(in the rows, 128 means zero)
Rotation paths and how fast each direction turns (deg/step):
Each turn is a multiple of 5 degrees from 10 to 175, or 0.
Each row of a path follows its step; steps can be skipped.
Rotation 1:
step 0: 128	117	180	181	126	130	144	79	114	146	102	125	105	121	182	115	166	128	118	150	118	90	125	76	125	134	137	144	144	123	173	137	108	135	169	90
step 1: 114	127	125	88	100	150	154	151	86	135	173	175	123	135	112	118	133	103	93	96	117	99	123	80	147	182	100	181	159	125	122	128	120	143	129	97
step 2: 130	123	138	114	125	165	100	141	137	136	117	116	93	133	88	125	69	136	139	151	153	147	129	155	135	209	135	117	178	171	143	96	105	102	125	107
step 3: 118	135	167	91	105	108	72	126	137	156	96	164	159	100	85	111	126	135	179	109	149	155	95	119	111	131	103	99	112	100	128	119	133	100	135	170
step 5: 116	149	83	117	145	100	148	133	114	132	166	151	174	175	136	126	145	115	140	99	92	128	129	177	118	131	111	148	153	123	125	119	162	178	200	117
step 6: 128	111	108	131	120	136	114	58	136	120	152	90	69	148	126	135	121	163	162	144	105	89	92	161	150	101	127	125	187	160	122	119	140	134	139	111
step 8: 117	123	99	135	112	81	189	115	121	137	75	147	113	142	130	121	124	111	108	134	131	164	134	141	114	148	172	102	118	151	128	147	87	74	81	86
step 9: 117	135	97	95	105	162	140	168	115	114	88	118	160	151	110	127	164	94	160	104	147	192	116	116	105	100	178	162	130	141	130	141	154	132	159	132
step 10: 128	160	149	151	117	157	105	138	149	102	144	95	126	138	105	102	129	126	106	126	121	132	104	165	185	71	177	135	127	151	85	94	126	141	93	163
step 11: 197	124	127	139	150	98	112	154	128	129	165	100	129	153	132	82	99	146	137	126	93	126	168	149	130	116	124	129	63	106	143	143	139	120	153	178
step 12: 141	113	136	162	174	63	147	108	102	98	137	138	97	119	161	135	185	171	173	124	110	119	144	102	139	134	151	104	115	150	141	153	118	137	90	109
Speeds:
130	126	124	136	134	127	121	134	133	132	110	134	122	141	140	125	136	102	129	111	146	117	119	127	122	121	125	120	118	132	124	123	122	140	131	116 : 80
121	124	125	126	133	119	129	145	141	130	134	119	115	117	132	108	129	143	118	117	139	127	134	126	122	115	151	139	126	131	129	145	130	132	125	126 : 25
134	131	138	133	139	106	124	126	134	124	129	101	138	133	131	126	145	133	128	123	121	121	133	134	118	133	115	129	132	131	113	120	146	135	126	133 : 55
136	113	128	117	140	121	134	127	135	134	129	132	108	136	120	130	119	127	139	138	141	119	127	128	143	142	126	131	120	136	115	132	129	132	129	153 : 80
135	131	135	131	117	130	136	140	127	125	130	128	116	114	112	116	133	111	131	136	135	144	123	133	112	136	139	122	128	117	122	106	138	130	124	134 : 55
132	140	135	116	122	122	130	137	117	130	124	141	125	136	118	132	128	140	131	120	138	141	139	125	125	116	106	145	116	118	131	128	138	141	141	127 : 170
143	124	133	121	130	134	135	132	123	128	117	124	123	134	129	123	117	138	129	128	123	132	120	113	124	137	126	117	143	112	106	143	126	137	120	108 : 60
112	129	121	123	126	128	133	121	123	126	142	117	126	152	137	118	130	127	122	141	142	144	115	128	132	122	123	113	118	125	130	135	146	121	123	126 : 25
Rotation 2:
step 0: 131	170	91	148	93	173	143	104	156	121	147	146	63	159	95	137	132	129	194	116	158	100	124	105	147	130	122	78	137	117	113	178	142	157	146	132
step 1: 120	139	124	148	149	125	172	150	96	183	121	86	152	186	92	123	100	103	99	71	86	148	75	159	113	132	123	144	152	104	114	116	129	143	157	127
step 2: 81	121	168	86	157	121	119	173	105	112	89	101	150	130	121	106	120	113	153	181	152	148	144	80	163	93	129	180	104	180	122	98	129	120	149	135
step 3: 123	142	158	113	65	113	93	127	164	56	122	135	114	97	172	128	128	87	177	126	113	128	107	151	93	158	150	102	93	99	124	141	166	125	144	154
step 4: 117	148	102	124	85	95	157	84	153	183	164	151	132	158	98	132	119	190	106	110	164	97	114	161	138	134	108	138	96	95	94	151	123	116	170	141
step 7: 126	131	162	125	45	93	114	107	101	85	120	181	99	130	124	143	89	158	111	75	139	166	89	98	112	139	127	157	111	146	141	138	130	113	122	132
step 8: 136	179	92	119	150	115	136	115	162	140	175	126	95	160	67	130	125	83	147	133	205	165	174	122	107	140	150	132	127	107	106	155	119	134	145	135
step 9: 100	148	119	130	197	147	140	147	136	130	104	105	157	150	146	124	130	151	173	68	73	123	129	134	134	146	115	130	180	95	75	94	129	126	164	147
step 10: 60	101	152	159	88	126	108	191	85	122	146	92	143	104	139	136	120	145	125	156	132	128	118	105	130	104	84	184	94	120	174	114	130	133	152	153
step 11: 161	140	172	85	55	160	98	100	142	128	116	156	101	147	137	167	146	95	169	155	149	149	104	98	108	96	166	108	123	112	134	157	132	102	161	122
step 12: 143	205	85	151	138	108	181	77	161	152	158	118	163	154	114	90	105	149	137	124	113	158	91	163	117	145	146	109	95	117	122	113	149	110	151	125
Speeds:
118	133	124	140	116	138	143	125	137	130	101	126	130	120	135	116	131	137	117	124	120	138	121	139	124	137	132	129	129	115	117	130	108	125	132	125 : 130
131	126	134	123	117	129	130	127	123	125	111	110	143	120	143	129	129	127	117	127	149	124	131	115	127	138	133	132	142	131	140	132	151	125	134	129 : 90
131	141	114	133	123	116	120	124	137	141	132	137	142	130	115	122	128	119	124	119	132	118	123	114	126	127	135	123	135	120	121	132	129	133	135	98 : 95
115	123	142	124	119	122	122	128	130	130	129	123	135	138	112	146	128	127	101	134	130	144	141	121	135	129	113	130	124	133	126	134	114	124	126	120 : 125
125	145	118	126	118	120	135	120	136	127	139	130	114	123	152	132	120	121	114	124	127	135	144	133	134	111	124	125	135	137	114	122	136	132	135	129 : 85
Rotation 3:
step 0: 79	152	171	147	104	144	137	144	130	154	153	118	138	96	128	113	99	102	80	150	104	144	132	147	145	157	99	140	102	162	181	122	144	155	139	107
step 1: 130	105	132	159	145	146	142	83	123	116	129	164	117	119	173	149	133	142	146	65	105	146	143	146	99	144	168	78	164	102	128	131	147	122	156	122
step 2: 98	140	102	137	96	153	137	115	131	107	156	177	124	134	71	110	154	155	120	164	87	102	111	143	115	127	105	193	133	142	150	145	108	138	134	113
step 5: 146	162	130	136	132	107	149	140	171	95	134	155	107	109	145	82	128	120	136	94	124	126	95	169	63	104	149	110	122	128	134	150	143	121	72	113
step 6: 101	117	134	153	102	149	128	153	86	106	82	112	150	174	107	129	88	194	138	124	146	147	143	144	116	132	105	175	122	93	143	128	120	136	140	139
step 7: 164	121	103	147	89	143	110	115	141	144	162	78	81	120	110	111	135	75	141	106	135	163	89	165	136	142	152	120	101	128	148	143	128	103	123	112
step 8: 70	127	137	121	167	155	149	166	85	92	152	146	140	119	178	96	103	139	106	142	128	149	134	157	130	141	117	116	122	140	175	115	141	150	149	161
step 9: 147	115	151	141	83	151	160	98	169	134	103	154	128	108	124	158	158	152	136	90	79	150	119	149	124	164	142	112	86	81	137	132	128	118	124	99
step 10: 79	131	118	156	125	138	117	96	103	115	165	131	112	142	105	96	101	147	95	116	134	123	123	165	127	117	133	170	160	175	112	131	147	150	179	89
step 11: 161	128	132	177	134	166	126	130	103	126	158	176	133	124	107	173	121	76	180	124	112	132	139	125	113	170	113	98	130	117	161	147	123	126	111	139
step 12: 103	146	96	103	92	155	156	149	137	107	110	122	125	123	147	114	141	133	129	132	70	88	142	155	125	106	194	165	140	155	139	114	151	147	161	149
Speeds:
120	138	134	133	117	126	125	122	114	113	131	124	134	128	126	129	130	125	147	118	109	142	115	150	120	123	126	129	132	127	145	120	129	138	131	123 : 0
131	122	113	138	120	114	126	125	124	123	134	128	99	124	119	116	151	134	126	132	124	131	141	129	138	112	131	124	123	130	126	116	131	128	132	125 : 135
121	125	131	129	141	135	127	123	128	136	132	140	124	123	132	138	136	127	113	138	127	135	117	145	138	148	124	120	121	121	123	117	127	129	152	112 : 40
123	127	128	126	144	139	126	107	121	119	119	129	125	154	130	131	135	136	135	132	133	138	148	135	133	131	116	118	126	130	127	135	121	136	120	141 : 155
117	117	132	123	121	123	129	132	132	125	146	119	127	128	134	131	131	143	130	117	138	139	113	121	146	128	121	123	112	123	135	148	144	130	131	136 : 40
142	127	119	151	144	121	130	117	139	134	130	127	125	121	140	132	122	123	145	122	118	134	118	126	131	130	136	124	111	122	117	132	119	134	112	123 : 175
120	130	140	134	141	111	123	133	117	118	128	147	129	126	121	125	111	110	113	136	132	138	134	130	124	112	129	124	113	130	130	139	137	132	123	124 : 140
